(in the rows, 128 means zero)
One turn moves every row onto another: examples first, then more rows asked
Gavu: [ 97 166 107 125 119 105 159 116 136 133 150 166 141 157 118  96 141]
notun: [139 133 128 126 147 140 150 130 159  92 114 149 151 161 110 112 155]
lobok: [107 128 138 121 138 122 147 139 141 122 138 139 140 170 108 164 152]
domap: [113 151 149 140 107 150 152 120 137 123 123 137 171 155 110 124 151]
sokod: [125 128 107 143  98 118 147 114 145 114 111 173 127 160 146 113 133]
lev: [126 145 102 130 104 108 145 126 136 109 108 172 137 155 141 101 129]
Mes: [121 128 140 128 155 127 148 131 167 101 117 137 132 147 120 148 133]
dunel: [111 122  94 132 114 107 155 114 156  87 138 137 137 150 114 135 112]
Kip: [115 158 128 126 120 142 161 118 146 153 152 156 113 146 134 128 109]
leb: [100 142 161 118 124 152 164 146 133 118 118 150 142 149 132 122 148]
giv: [130 140  97 101 134 117 146 140 112 121 148 141 129 148 122 115 116]
Sivu: [109 155 150 138 130 149 161 116 157 113 122 144 160 145 111 105 151]
gefad: [139 123 103 107 125 138 147 136 110 125 149 140 123 151 130 121 118]
Lisaf: [149 145 131 133 124 152 145 125 150 110 118 141 164 167 103 126 147]
Nulev: [109 119 106 106 111 127 162 143 122 100 149 132 128 149 122 139 106]
sise: [114 169 125 116 120 124 158 135 138 145 139 164 115 145 138 125 105]
bug: [ 99 137 156 128 108 137 153 141 127 127 122 145 149 162 124 150 151]
pufi: [116 123 102 141 120 112 140  95 138 116 142 125 141 134 124 121 116]
ginal: [124 142 101 135 100 124 166 120 169  93 124 173 136 169 120 114 125]
sis: [ 94 126 145 113 151 129 157 141 133 113 139 130 138 149 114 140 151]
Sutap: [100 154 127 113 101 149 178 136 135 127 155 146 128 145 123 126 103]
pib: [140 139 132 131 143 132 142 126 166 115 126 140 143 166 105 159 136]
maba: [105 146 105 130 118 121 162 113 138 136 157 170 134 171 117 100 154]
duna: [107 162 112 123 101 142 180 123 150 116 153 167 142 167 109  99 131]
vita: [119 146 101 135 124 102 138 105 142 114 131 133 141 129 126 118 105]

lev goes to Gavu
Kip goes to gefad
Sutap goes to Nulev
And these:
notun goes to Sivu
lobok goes to pib

One turn moves every row onto another: examples first, then more rows asked
Q: [116 129 135 137 116 113 148 114 113 118  82 133 112 133 135 101 123 118
 126 131]
H: [133 127  97 124 150 135 135 121 122 117 131 136 164 119 126 115 147 121
 114 113]
G: [140 122 132 146 130 119 140 144 153 168 150 126 154 130 121 141 116 144
 126 117]
C: [104 125 138 134 130 108 125 135 125 130 109 113 121 124 129 109 127 136
 146 165]
L: [139 132 103 135 143 151 131 114 134 108 144 114 149 136 140 115 148 134
 112 115]
F: [135 119 100 127 136 138 138 137 128 143 122 142 151 110 107 119 121 108
 111  97]
D: [129 118 116 123 142 132  98 148 135 154 132 126 153 107 135 126 132 128
 122 121]
J: [127 107 115 114 144 134  99 132 135 142 126 121 151 109 147 125 127 122
 123 118]
U: [123 121 133 143 111 135 147 106 131 113  99 112  99 145 136 105 110 119
 122 123]
P: [128 133 147 150 130 104 147 122 142 136 137 117 144 148 143 127 134 159
 138 149]
S: [134 110 140 136 128 141 163 123 106 135 108 133  97 164 117 130 117 135
 123 138]
E: [152 105 118 121 149 162 141 119 110 134 133 136 134 156 134 140 136 137
 108 113]
N: [106 117 140 134 122 109 126 138 128 140 102 116 113 120 122 112 111 126
 143 156]
X: [135 124 139 139 134 137 163 129 101 133 120 132 106 167 118 127 137 147
 124 150]
A: [120 150 134 151 116 106 150 142 110 136  99 141 119 133 121 101 140 132
 125 140]
M: [141 124 108 142 122 152 135 143 142 151 135 123 129 124 107 122 112 115
 106  94]
B: [154 113 119 128 141 159 143 138 111 154 137 142 131 151 119 142 131 136
 106 109]
K: [127 106 151 142 114 113 149 118 151 151 113 118 122 140 134 133  90 132
 135 123]
V: [135 102 129 127 140 126 137  99 152 127 136 115 156 138 154 137 114 138
 129 118]
Z: [128 158 133 163 115 122 147 146 125 137 127 121 114 146 117 104 142 144
 122 141]

M goes to Z
H goes to Q
And these:
J goes to N
V goes to K
E goes to S

